(in the rows, 128 means zero)
One turn sends every row of this set to another row. A few are shown first. Where does it send the rows asked after them?
Bulu: [129 119 162 103 131  96 141 127 143 120 118 158 149 147  71 105 116 151
 138 136  82 104 121  95 123  94 143 143 134 132  84 115 147 141 125 152
 131 125 110 164 136 181]
fomuk: [135 110  97 139 173 123 159 110 153 114 119 148 133 163  92 107  98 156
 157 156  92 150 102 137 113  94 130 145 152 112 149 138 146 175 134 149
 118 157 100 104 157 146]
laga: [115 164 123 128 154 135 138 123 162 103 148 118 136 139 118 122 118 166
 149 142 132 137 127 121 111 133 134 119 109 168 112 109 134 131 139 146
 108 138 110 122 127 115]
lar: [134 139 156 134 142 128 159  97 159 106 140  97 127 149 119 138 121 162
 151 168 115 129 122 127 128 111 126 138  98 156 124 135 164 114 121 141
 128 147 112  99 131 109]
vimav: [127 127 108 127 165 114 171 105 169 132 130 154 123 167 118 105  78 143
 139 173  92 123  96 134 110  92 118 160 116  97 151 133 147 174 145 145
 124 162 112 112 134 152]
moze: [116 152 157 142 151 122 145 116 168 114 135 137 123 162 101 110 127 168
 152 185 111 117 117 110 109 117 134  88 122 165 115 134 167 135 134 143
 124 140 102 105 125 111]
lafa: [146 147 148 125 119 134 139 123 165 123 158 140 136 152 106  92 110 155
 134 145 120  91 112  97  91 109 151 128 141 175 115 127 139 153 128 149
 133 119 108 108 128 195]
nata: [129  85 156 132 137 127 154 119 136 121 125 158 116 182  81 138 104 172
 144 144  85 135 126 124 111 104 148 113 114 130 143 125 133 170 193 149
 125 130  97 160 146 145]
puvi: [108  93 150 145 131 118 147 103 119 127 140 147 113 176 100 134 114 163
 146 122  92 136 131 125  92 105 128 145 107 129 141 125 147 174 139 141
 105 134  86 168 149 145]
rop: [165 137 179 106 121 128 145 118 135 144 126 165 142 128  96 103 108 158
 153 148  68 134 121 125 131 131 136 152 118 106 139 101 163 110 124 151
 110 131 132 144 145 173]
Vivav: [124 146 144 157 140 102 143 124 168  98 129 137 139 140 122 133  83 162
 147 170 100 110 112 114 139 114 125 134 111 173 107 126 137 132 152 152
 132 134 110 104 139 111]
mek: [140 113 145  96 127 121 144 128 155 112 120 152 142 151  70  91 100 145
 126 105 106 110 119 114 135  99 141 129 114 121  99 106 137 135 131 146
 138 115  99 144 119 175]
seto: [159 140 174 117 106 144 146 116 129 133 127 163 136 145  99 106  94 154
 136 135  61 145 119 113 123 129 131 130 130 121 144 101 153 136 112 139
 116 122 107 121 118 190]
Guri: [145  89 167 138 123 125 146 111 138 122 114 169 114 175  97 125  94 179
 132 166  94 130 126 129 128 116 131 123  84 110 149 117 140 172 176 143
 119 133 114 147 157 138]
Zabi: [120 161 135 122 128 134 151 111 154 106 130 114 139 157 120 149 103 171
 146 187  96 136 120 101 122 127 141 102 116 172 132 110 138 132 158 141
 135 138 122 106 119 139]
zunut: [137 126  90 137 168 124 154  91 147 118 131 147 147 182 108 112 107 164
 145 167  94 146  92 117 119 114 131 151 114 102 134 128 151 188 106 140
 121 140 110 118 134 150]
vib: [107 153 132 148 141 123 155 110 150 126 138 135 136 146 116 130  94 167
 175 154  91 117 126 126 106 121 132 119 133 167 144 127 152  92 148 147
 122 137 103 108 138 115]
lozed: [185 133 159 107 125 155 151 119 159 121 150 126 141 133  97 110 107 154
 154 139 123 113 112 137 120 121 156 133 122 161 151 126 143 120 139 155
 132 123 127  97 135 180]
nedu: [174 126 168 121 158 118 157 129 172 111 143 136 159 137  86 104 124 162
 154 151 119  92 120 110 107 102 152 144 125 173  93 144 145 137 135 155
 131 118 124 120 150 178]
folag: [133  97 165 145 144 133 151 116 125 121 130 158 119 171  96 133 126 182
 152 144  81 155 146 121  87 120 131 125 117 127 139 120 140 177 161 138
 100 130  97 159 160 152]
nage: [150 142 138 118 131 116 139 120 165 134 135 161 153 134  90  83  96 160
 155 136 140  75 120 125 107 118 141 133 105 161 120 121 142 121 128 153
 123 116 126 123 139 171]
Dul: [140 126 107 112 194 134 184 111 158 121 125 164 145 181  90 121 102 168
 157 170  94 135 106 137 112  99 132 132 108 105 139 124 146 174 137 140
 116 151 110 114 122 156]
vimil: [184 125 194 108 127 141 154 125 149 122 125 136 132 130  99 108 113 144
 134 146  60 157 122 121 127 119 136 142 141 116 135 117 154 131 141 146
 123 131 117 123 139 184]
Sov: [133 122 155 103 129 112 139 125 163 131 132 137 129 150  88  70 121 135
 116 122  92 116 114  99 100 103 147 133 137 115  99 128 152 133 140 151
 138 123 100 162 126 174]
zoz: [121 134 100 124 180 130 174 115 154 122 153 154 135 162 112 135 105 161
 160 157  79 137 103 125 108  95 136 172 137 117 134 113 136 176 139 148
 108 167 113 129 138 162]
rofa: [132 105 155 154 121 131 139 106 133 127 153 147 110 171 131 125 102 167
 127 130  89 143 124 119 107 123 128 162  91 110 144 118 134 172 151 139
 107 128 102 159 154 142]
muvek: [165 141 163 131 116 123 153 110 135 122 131 143 159 132  95 127  91 161
 166 155  95 103 120 118 114 115 141 139 130 184 141 126 150 140 112 148
 124 122 123 101 143 200]
Rupon: [132  95 154 129 129 111 145  99 137 128 135 137 122 176 112 129 104 160
 122 153 101 130 116 116 113 118 140 145  70 107 139 125 139 171 169 147
 127 128 114 178 142 140]
bub: [169 153 164 127 130 128 149 103 152 153 158 137 149 141 112  97 121 154
 158 167  98 102 105 113  89 131 155 141 124 157 147 142 168 114 122 153
 130 118 134 123 139 179]
Folu: [137 127  87 122 168 127 150 112 160 125 135 160 139 167 100 112 101 172
 151 175  91 139  85 126 131 112 154 146 134 103 143 116 139 171 156 156
 130 153 130 128 153 144]

nata turns into folag
zunut turns into vimav
Now these:
lafa turns into bub
Zabi turns into moze
mek turns into vimil

